[[ 26 -15 -49 -12]
 [ -2 -21 -50   6]
 [-51   1  58  21]
 [-36  -3  30  -2]
 [ 32  13  32   0]]
->
[[-15 -49]
 [-21 -50]]

[[ 20 -36  49]
 [ 42   1  29]]
->
[[-36  49]
 [  1  29]]

[[  5  10  62 -33]
 [  3  12   4  -4]
 [ 13  10  30  10]]
->
[[10 62]
 [12  4]]

[[-48   5   7 -10]
 [ -9   1   4 -14]]
->
[[5 7]
 [1 4]]

[[ 21  34 -20 -31]
 [ 55  40 -30 -26]
 [-20 -20 -16  60]
 [ 25   2 -33  37]
 [ 19  27   9 -18]]
->
[[ 34 -20]
 [ 40 -30]]

[[ -8 -30  33]
 [-19 -18  -7]
 [-27  56  -3]
 [  8  45 -51]
 [ 31 -41   2]]
->
[[-30  33]
 [-18  -7]]

[[ 51 -23 -42  37]
 [ 23  20 -21 -19]
 [-43  28  -9 -12]
 [ 41 -46  47 -52]]
->
[[-23 -42]
 [ 20 -21]]

[[ 12   6  -6  16   3]
 [  4  17   3 -16 -49]]
->
[[ 6 -6]
 [17  3]]
---
[[ -6   0   7   5   2   3   5   0   2   6]
 [  5  -1  -3  -5  -3  -2  -3   2  -1  -5]
 [-25   8 -28  19  62   3 -12  42  -4 -15]
 [ -5   1   5   1   3   1   0  -3  -2   4]]
->
[[-25   8 -28  19  62   3 -12  42  -4 -15]
 [ -6   0   7   5   2   3   5   0   2   6]
 [ -5   1   5   1   3   1   0  -3  -2   4]
 [  5  -1  -3  -5  -3  -2  -3   2  -1  -5]]

[[-16  20  24  44 -46]
 [-42  34 -29 -54   4]
 [-61 -46  12 -19  34]]
->
[[-61 -46  12 -19  34]
 [-42  34 -29 -54   4]
 [-16  20  24  44 -46]]

[[ 15 -19  16   8 -13  15  45  14 -37]
 [  4  -8 -16  38  50  20  -2 -18 -10]
 [-21  14   6  -4  -9  -7  19  16   9]
 [-12  -7  25  16 -32  -6 -22 -10 -32]
 [-18 -13   0  -6 -30 -14 -10  -3  -7]
 [ -7  -3   9  25 -16   6 -10  -4 -32]
 [-31   2 -20  42   9   2 -36 -19 -15]
 [ 20  -7  21 -42 -52 -11  13  17  -6]
 [-16   9  -5 -11   8 -15 -17  -6  28]]
->
[[-31   2 -20  42   9   2 -36 -19 -15]
 [-21  14   6  -4  -9  -7  19  16   9]
 [-18 -13   0  -6 -30 -14 -10  -3  -7]
 [-16   9  -5 -11   8 -15 -17  -6  28]
 [-12  -7  25  16 -32  -6 -22 -10 -32]
 [ -7  -3   9  25 -16   6 -10  -4 -32]
 [  4  -8 -16  38  50  20  -2 -18 -10]
 [ 15 -19  16   8 -13  15  45  14 -37]
 [ 20  -7  21 -42 -52 -11  13  17  -6]]

[[-38 -36]
 [-60   5]
 [ -8   9]
 [-46 -43]]
->
[[-60   5]
 [-46 -43]
 [-38 -36]
 [ -8   9]]

[[ 18  11  31  43 -10 -15]
 [ 13  25   2 -10  32  18]
 [-11  51 -26 -36  54  61]
 [  2 -21  16  15  13  15]
 [-20 -42 -35   2 -10  11]
 [ 12  18 -26 -30  50  31]
 [-41   0  -1  -3 -25  17]]
->
[[-41   0  -1  -3 -25  17]
 [-20 -42 -35   2 -10  11]
 [-11  51 -26 -36  54  61]
 [  2 -21  16  15  13  15]
 [ 12  18 -26 -30  50  31]
 [ 13  25   2 -10  32  18]
 [ 18  11  31  43 -10 -15]]

[[-25 -16]
 [ 52 -43]
 [ 17 -13]
 [  9 -50]
 [-20  48]]
->
[[-25 -16]
 [-20  48]
 [  9 -50]
 [ 17 -13]
 [ 52 -43]]

[[ 36 -47 -27  21  13  28 -43  13]
 [ -2  12 -30  13   0 -22   1  33]
 [ 14 -13  46  39 -20 -26 -15  36]
 [ 18  23  38   6  -8 -40 -26  46]
 [-36  20  12  19 -32 -25 -10  28]
 [  6   2 -33  31 -39  41   5  35]
 [ 46 -16 -20  43  40 -45  16 -26]]
->
[[-36  20  12  19 -32 -25 -10  28]
 [ -2  12 -30  13   0 -22   1  33]
 [  6   2 -33  31 -39  41   5  35]
 [ 14 -13  46  39 -20 -26 -15  36]
 [ 18  23  38   6  -8 -40 -26  46]
 [ 36 -47 -27  21  13  28 -43  13]
 [ 46 -16 -20  43  40 -45  16 -26]]
